(in the rows, 128 means zero)
Each path below is one point turned by a fixed rotation once a step. After each direction that follows a path, write how fast that rotation turns it, in deg/step (0 if it stays still).
Each turn is a multiple of 5 degrees from 10 to 175, or 0.
Each row of a path follows its step; steps can be skipped.
path 1
step 0: [117 125 133 119 131 130 132 121 122 121 123 121 139 128 128 143 129 136
 129 127 125 136 122 131 122]
step 1: [123 125 137 135 119 128 120 125 126 134 133 132 113 132 135 137 127 124
 133 133 125 123 120 119 121]
step 2: [128 126 118 136 132 117 133 124 119 131 122 120 126 122 113 133 127 119
 132 132 123 134 124 129 130]
step 3: [137 133 142 123 132 134 129 117 121 139 124 122 123 126 131 125 133 129
 133 115 124 128 130 123 125]
step 4: [119 133 123 134 117 135 126 130 115 125 129 118 130 128 132 136 133 132
 130 133 134 140 135 127 125]
step 5: [131 128 130 134 137 128 115 118 124 127 128 137 117 133 118 136 126 134
 119 128 127 126 129 120 121]
step 6: [117 118 126 132 127 127 137 115 126 130 123 130 123 110 129 122 126 123
 129 130 132 136 131 127 128]
step 7: [132 134 127 138 135 136 118 135 126 140 117 132 133 123 134 133 131 125
 132 117 129 130 127 120 128]
step 8: [128 126 135 139 127 128 133 132 125 131 133 121 124 134 123 124 131 128
 119 133 136 140 142 124 137]
step 9: [133 128 124 123 133 124 132 128 125 126 120 144 127 124 125 132 137 144
 127 125 130 129 137 125 120]
[129 130 129 123 126 130 133 123 128 127 128 133 132 125 128 128 130 124
 129 123 130 130 125 129 128]
110
[129 126 131 132 129 129 131 127 125 133 124 130 125 127 128 135 130 130
 128 129 127 133 129 128 128]
0
[132 128 129 127 130 131 129 130 129 125 131 126 128 133 127 128 129 132
 134 127 131 134 131 128 126]
80
[127 124 131 125 132 126 129 126 130 128 129 124 128 124 125 130 129 130
 128 126 131 123 132 131 128]
120
path 2
step 0: [119 130 137 117 128 123 130 138 138 132 131 134 135 119 124 132 129 135
 136 134 123 123 136 134 126]
step 1: [130 121 128 120 130 123 118 142 128 124 132 129 122 123 132 132 111 127
 122 139 129 124 130 131 125]
step 2: [131 124 130 127 127 121 136 136 141 133 134 125 136 134 136 136 121 122
 136 138 131 131 123 122 125]
step 3: [135 139 129 119 123 124 127 126 127 130 134 125 134 125 127 126 108 130
 133 131 127 132 128 119 138]
step 4: [138 123 126 125 137 128 121 127 122 138 134 134 128 132 133 138 122 126
 132 120 139 130 126 114 131]
step 5: [124 128 143 125 130 129 136 116 129 129 133 130 137 123 131 138 125 128
 128 119 132 138 137 123 133]
step 6: [134 130 135 121 135 136 128 124 125 140 121 132 122 114 125 136 123 131
 119 129 134 121 133 130 133]
step 7: [126 117 146 127 136 130 133 131 132 131 136 124 121 123 135 130 132 119
 121 126 131 121 122 130 132]
step 8: [131 133 134 128 124 124 139 123 126 122 124 123 125 118 132 134 128 117
 125 144 126 124 126 130 140]
step 9: [135 130 130 131 130 129 127 134 122 132 133 124 126 114 128 125 133 125
 142 131 125 116 116 121 134]
[127 133 129 128 126 128 123 128 128 128 124 126 127 131 126 127 130 125
 128 125 129 132 124 133 124]
0
[126 128 124 127 129 128 127 127 131 133 129 125 127 126 133 124 127 122
 128 131 125 129 129 129 129]
60
[128 126 128 125 125 134 126 128 125 130 125 129 130 129 130 127 131 128
 131 124 129 131 135 127 130]
55
path 3
step 0: [124 124 134 139 125 134 130 135 117 126 142 132 126 119 125 127 115 131
 122 133 120 120 136 130 131]
step 1: [134 127 127 133 140 130 123 114 121 119 133 126 125 129 125 121 142 119
 135 129 128 125 125 123 139]
step 2: [135 121 138 122 117 140 128 129 135 116 130 136 128 126 135 131 118 122
 130 121 127 122 125 140 133]
step 3: [116 115 133 140 132 132 134 122 118 123 136 128 131 128 123 127 133 135
 118 139 130 127 132 130 134]
step 4: [139 127 122 127 126 130 122 116 131 120 132 118 120 131 133 128 135 129
 144 127 136 127 125 138 137]
step 5: [120 119 136 122 117 143 125 124 130 122 122 135 135 133 130 127 122 129
 116 126 136 135 128 136 124]
step 6: [124 123 123 142 129 128 127 130 113 130 140 115 125 132 132 131 128 139
 131 135 135 130 136 134 127]
step 7: [135 136 124 120 127 138 118 115 123 124 116 126 128 137 128 119 132 125
 137 122 138 134 127 130 127]
step 8: [126 123 131 133 121 141 125 144 121 132 127 131 132 128 140 128 114 127
 120 125 130 132 131 136 121]
step 9: [128 133 126 135 141 128 133 127 107 127 127 119 132 137 124 120 134 130
 131 134 130 127 136 124 130]
[126 125 132 125 129 129 132 133 129 130 132 131 126 132 129 127 126 129
 127 127 133 126 132 125 127]
125
[130 129 128 128 123 127 125 129 130 129 126 133 133 128 129 130 126 126
 127 131 130 129 131 127 134]
130
[130 125 130 128 127 131 126 129 123 120 127 126 126 125 129 124 128 126
 128 130 131 129 132 129 128]
0
path 4
step 0: [121 120 139 126 133 138 132 129 127 123 117 129 119 126 129 139 134 124
 137 130 131 131 129 119 124]
step 1: [126 120 125 128 123 135 137 137 130 139 140 123 123 134 115 134 125 130
 130 128 138 122 134 127 129]
step 2: [131 129 123 135 132 135 140 114 123 129 122 126 114 129 125 133 129 119
 137 133 125 129 124 135 129]
step 3: [117 124 122 125 133 131 123 125 122 132 134 125 116 134 120 124 130 134
 121 118 128 128 137 139 123]
step 4: [118 129 118 127 139 138 122 122 130 129 124 123 128 121 127 131 133 123
 137 131 121 134 132 124 140]
step 5: [113 123 137 124 128 134 118 130 138 128 138 126 119 132 128 130 126 128
 137 131 129 123 130 127 116]
step 6: [127 129 120 136 123 134 130 120 136 144 130 129 124 135 125 131 134 125
 131 133 126 121 128 114 136]
step 7: [133 121 135 125 138 127 124 121 125 132 122 131 112 140 129 139 127 124
 130 123 127 126 129 128 118]
step 8: [125 129 124 133 136 131 132 134 124 138 129 120 128 138 113 132 131 135
 127 122 125 137 133 122 136]
step 9: [128 130 134 128 138 137 129 127 125 120 131 120 115 129 131 128 120 118
 143 127 131 136 130 127 131]
[134 129 128 129 124 124 127 129 125 125 129 126 133 126 132 127 130 131
 128 131 127 128 132 128 125]
0
path 5
step 0: [141 127 124 146 127 130 130 133 130 123 125 133 126 125 134 122 134 141
 131 129 122 125 134 130 130]
step 1: [130 132 137 133 118 131 118 125 132 124 120 123 126 122 138 127 141 126
 125 128 120 134 119 125 124]
step 2: [123 136 122 127 124 126 123 123 135 122 124 137 125 127 136 124 133 140
 128 130 135 114 120 130 128]
step 3: [135 145 123 129 120 123 123 126 118 123 130 132 138 126 130 124 138 120
 126 135 130 127 129 129 127]
step 4: [132 136 124 125 122 129 117 137 128 125 125 129 124 139 134 121 121 133
 118 131 137 133 126 117 128]
step 5: [130 123 128 140 122 118 120 127 125 121 127 132 142 131 127 121 125 139
 132 135 124 130 135 123 131]
step 6: [138 125 121 136 120 130 114 123 122 125 130 124 119 124 133 130 123 131
 124 130 117 133 120 126 124]
step 7: [125 120 127 135 113 128 123 128 125 133 124 134 127 132 133 115 133 132
 135 123 130 120 116 131 127]
step 8: [134 139 123 134 123 116 129 130 124 129 123 125 127 135 126 133 137 129
 129 135 120 119 120 130 118]
step 9: [137 130 128 123 122 130 130 131 124 121 127 127 129 140 135 117 135 135
 112 124 130 128 126 136 123]
[128 125 127 129 134 128 125 126 127 130 123 131 128 129 127 124 130 129
 130 127 132 125 132 128 126]
145
[125 130 127 127 128 127 132 126 130 126 129 128 125 128 130 124 132 124
 129 129 127 124 125 128 121]
60
[130 127 129 131 125 136 126 130 128 129 129 129 126 129 129 126 129 121
 125 125 130 130 131 128 126]
125
[128 135 130 127 131 131 128 128 133 126 126 130 128 123 131 128 132 129
 128 128 130 129 130 127 132]
35
[130 129 129 133 130 126 126 131 131 128 130 132 130 127 126 130 127 125
 130 134 126 127 129 134 126]
140
